One vector is turned by the same rotation once a tick. Each row is the vector after some number of ticks, and that number follows the row.
The counts run from 0 to 223.
 -41   13  117  -56  156 -353 -159  117  175   44 -200   20   20   53  -48 -242  130 -307   14   95  173   26 -319  172  340  -40 -206  200  110  -76  -68   96  -89    8  316  141  350 -246  141 -200  -83  140 -139   92   17   36 -172   16   49 -242 -367  169 | 174
 -80 -255 -221  152  172 -138 -279  338  108 -132 -128  156  171   10   -9 -293  -51 -526  -47   68  106 -216 -215  140  -59  -74 -168  174  -99   -5  130 -122 -153  -84  151   17  260   46  190 -101  266  187   -5  -99  -85  137  -75   95   -9 -299 -227  140 | 2
 -53 -197 -272   54  202   38  -78  261  234   82 -153  172  129  -28 -233 -299   84 -357   99   41   40  231 -148   -8  170 -127 -172  181  -23 -195    6  115 -145   30  269   77  233  -23  324 -179 -261  -82  -33 -111  -18  133  -84    0   90 -250 -336  298 | 180
-113 -284 -274  -16  322 -129 -247  123  318 -181  -86   54  189   64 -115 -251   54 -353  151  141  186   15   63  104   77  -44 -126  339  -53   52 -190   -9 -136   35  247   20  169   -2  285   52   -2  227   -2 -121   36   33 -243   63  265 -236 -113   36 | 126
 -11  -46 -346   76  219  -87 -334  127  369  -25   30   35  265   69  -51 -226 -214 -432   62   21  -10   14    7  -30  147 -167 -241  299 -163  215 -126 -174  -36  -82  253  119  196   56  107   61  134   68   10 -114  -31  254  -83  -48  278 -205  -63  146 | 213
  15   17    7  -28  308 -187  100   52  288   17 -246   76  -19  -18 -117 -199   66 -238  118  190  223  144 -286   26  527 -143  -93  215   19  -49 -160   58 -173  149  150  206   72 -249  236  -81    2  -43  -42  102   62   78 -153  125  250 -217 -207   49 | 43
 -30  116  164   98  101 -357 -220  125  276   31 -103   44  114   81  110 -164  -91 -350   -1   46   50  -72 -438  129  246  -48 -298  171   38   -6  -86  -86  -74 -139  248  239  372 -228   -8  -60  180  150 -160   43  -19  191  -86  -59   44 -203 -263   25 | 27
-123 -195 -148   90  123 -234 -278  160  322 -222   59  118  271  -14   93 -251  -66 -402   73   20  105 -102  -69  -19  -48  -64 -207  198  -26  182 -215 -117   14  -99  273  -13  330   46  120   76   83  287 -149 -136  -39  177 -154   91  123 -247 -197    3 | 204
  22   11  -43   17  353 -152 -205  265  333 -107  -33    7   56   47 -134 -150  182 -424  202  -43   25  190  -12   76  184 -115 -241  196  -54  -35 -227   19 -150   15  169  165  238 -162  362   17 -245  220 -118  105  229   10 -131   79  295 -302   24   95 | 48
  62    1  -23   58  411  -74 -126  328  255  -34 -274   69  -89  201 -114 -226  164 -423  121  219  163  -10 -213  230  273  -51 -203  210   91 -184   11  -42 -273  130   98  281  281 -196  163  -65   40  106  -60   22   24   39 -128   -5  188 -237   12   59 | 45
  -4  -21 -273   68  146    7    5  170  310  108   41  251   -7   52  -77 -247  -74 -336  130   88  293  106 -321   -2  179 -301 -205  166   54 -179  -82  -46 -107   -3  193   57  206 -103  287  -84  -43   62  -90 -151    9  297  -39   -1  345 -162  -54  234 | 38
 -49 -235 -102  100  250 -285 -187  -84  225  -21 -221  127  246  -79  -57 -298 -110 -253  -54   90   40  -82 -124   77  287  -20 -162  355 -117  340 -185  -25  -12 -116  353   61   70  -32  107  -95  191   62  -10   23 -149  167  -93   66   35 -219 -402   64 | 208
  37   41 -196   65  246   24 -156  262  264  238  -70  167  -26  180  -63 -200  -51 -383   19  119  209  -28 -347   93  226 -203 -180  190   81 -264  108 -105 -159  -59  154  123  241  -78  187 -144   32  -23 -120 -168  -60  260  -41  -90  255 -170  -94  285 | 37
-156 -226 -143   17  157 -244 -113  311  233 -173  129  186  102  -90   60 -224   36 -444   96 -108  209   28 -209  -41   -2 -179 -114  101   46  -90 -212    2   43   42  146 -101  347  -58  386  -15  -58  323 -220  -87   39   75 -169  168  208 -297 -141   49 | 56
-157 -268 -174  112  150 -140 -310  152  302 -226  -80  158  293    4   11 -300  -56 -373   82   68  -28   -3  -76  -25  -79  -29 -232  230  -55  128 -155  -72  -43 -106  290   71  385  105   55   85   11  113 -114 -160  -46  193 -105  -41   14 -244 -304   11 | 205
 -31  -36  -59   52  271 -100 -231  335  297 -114 -155   18   97   26 -182 -163  197 -465  172    7 -131  204   29    8  167 -107 -196  199  -39  -77  -79   76 -171   24  204  210  305  -99  288   30 -214   41  -85  125  132  -41  -91   31  147 -313 -108  101 | 49
 -80 -262 -331  141  274   37 -203  183  225 -125 -209  146  266  -65 -244 -290  -12 -391   91  119  -30  112   -4  -48   73  -83 -128  358 -186  145   22   25 -119   44  208  139  144  119  171   -8  -21 -162   20  -83 -142  128  -48   47   80 -297 -279  171 | 67
  89  217  114  132  218 -216 -175  337  235   64 -144   27   32   21    6 -121   -8 -429   31  -27  -17  -28 -422   51  337 -156 -207  120    1  -92   66  -66 -141   -3  101  339  320 -215  112  -76   94   30  -98  120  -61  157  -51  -22   88 -221  -70  173 | 166
 197   29 -138  163  339   48  -68   91  313   36 -132  230  -42  111  -52 -144 -134 -307   58  193  106  -41 -410  145  218 -174 -233  111  -69  -35 -239 -185 -234 -208  192  216  131 -155  131   26  110   41  -41  -61   87  304  101   14  303 -152   -1   86 | 159
 -26 -116   92  199  226 -281 -223  282  198 -220 -153   26  158  -13   65 -257  -13 -472  -51  103  -17 -237 -301  103  120   32 -190  146  -87  143  -38 -151 -111   -9  122  251  346 -122   23   46  331  163 -125   65 -148  118 -103   20  -59 -300 -219  -52 | 140
 -82 -158  -66  154  135 -266 -243  113  277 -199   15  134  208  -19  100 -214 -103 -435   61  -26  -49  -83 -177   36  -36  -52 -254  173 -133  206 -311 -135  -69 -225  353   21  247  -29  205   85  122  336  -91  -63  115  201  -42  153  156 -228 -224    3 | 143
  40  115  -27   72  225 -149 -166   69  434  -98   41   70   91  109   94 -113 -119 -386  128   53   53  -33 -256   -9  181 -171 -259  168  -48  109 -408 -210  -97 -156  206  236  232 -115   97  146   85  203 -122  -23  156  277  -23  -14  374 -189   57  -45 | 221
  13   34  -24  239   53 -120 -263  267  258  -62  -65   76  282 -130  -53 -181 -150 -454   57 -125 -227   41 -174  -82   68 -109 -304  181 -188  127  -83  -80  -69 -178  230  234  344   52   60   64  -79  -19 -136   39  -38  163   25  -43  -41 -257 -274  151 | 84
  89 -126   -7  236  267 -110   18   75  271 -249 -198  196  166 -208  -57 -283  -48 -309   86  129  -65   13 -304  -15  267  -78 -154  156 -236  259 -284  -55 -136  -12  183  336   16 -102  164  130  156  -13  -33  104    8  175   42  141   86 -300 -298  -51 | 77
  10  -84 -288  107  164 -102 -151  110  318   43  106  235  153   32   54 -248 -278 -376   36   41  173  -29 -305  -25  122 -238 -186  175  -47   61 -187 -152  -21 -200  259   -2  155   17  118   -1  181  156  -79 -207  -58  371  -20   66  272 -161 -122  168 | 151
 -33 -187 -197   43  298  -88  -67  348  223   68 -220  147    8   76 -121 -272   79 -396   28  181  320  -44 -270  151  259 -122  -28  226  106 -189  200   -3 -156  200   36   97  249  -88  195 -123   95  -48  -38 -111 -153  137 -124   49  181 -218 -119  153 | 184
  61   30  -74   29  217 -177  -45 -125  257  203 -207  136  101    8 -119 -291 -108 -164   -4   57  130  109 -378   52  434 -110 -246  264  -37  100 -204   28 -110 -144  371  168   71 -188  146 -140   48    5   -4   29   40  215  -45   55  181 -109 -366  150 | 95
 -86 -299 -263   40  361    6 -243  192  354 -126 -228   49  170   40 -209 -305  145 -360  160  164   36   90  148   14   73   13 -186  342 -110   72 -128  -45 -185   70  241  133  215   26  227   71 -101   21   14 -109  -43   35 -141   20  155 -318 -160   58 | 127
   5  156   51  -13  271 -267   37  132  329   84 -111   57   45  -10  -83 -168   45 -295  117    8  143  122 -293  -23  567 -183 -101  224   21  -21 -137   38  -98  103  113  276  183 -300  221  -57    2  -32 -128  196   21  118 -100   67  260 -196 -132  110 | 104
 -51 -258 -166  150  162 -152  -82  -11  254 -147 -175  260  284 -181  -64 -367 -120 -214  -21   79   74   58 -254   -5  151  -39 -167  222 -150  186 -240    3  -34 -146  344   36   46   10  180  -15   74   31  -52  -21  -52  222  -31  112   21 -236 -483   83 | 207
  36  223   95   81  200 -279  -90  234  244   89 -123  -12   23  -28  -41 -161   23 -409   39 -121  -63  100 -374  -17  534 -209 -196  172  -34   73  -38   -3  -64    3  182  325  226 -242  175  -69   87   -1  -80  211   67  125  -45   35  177 -219  -97  163 | 165
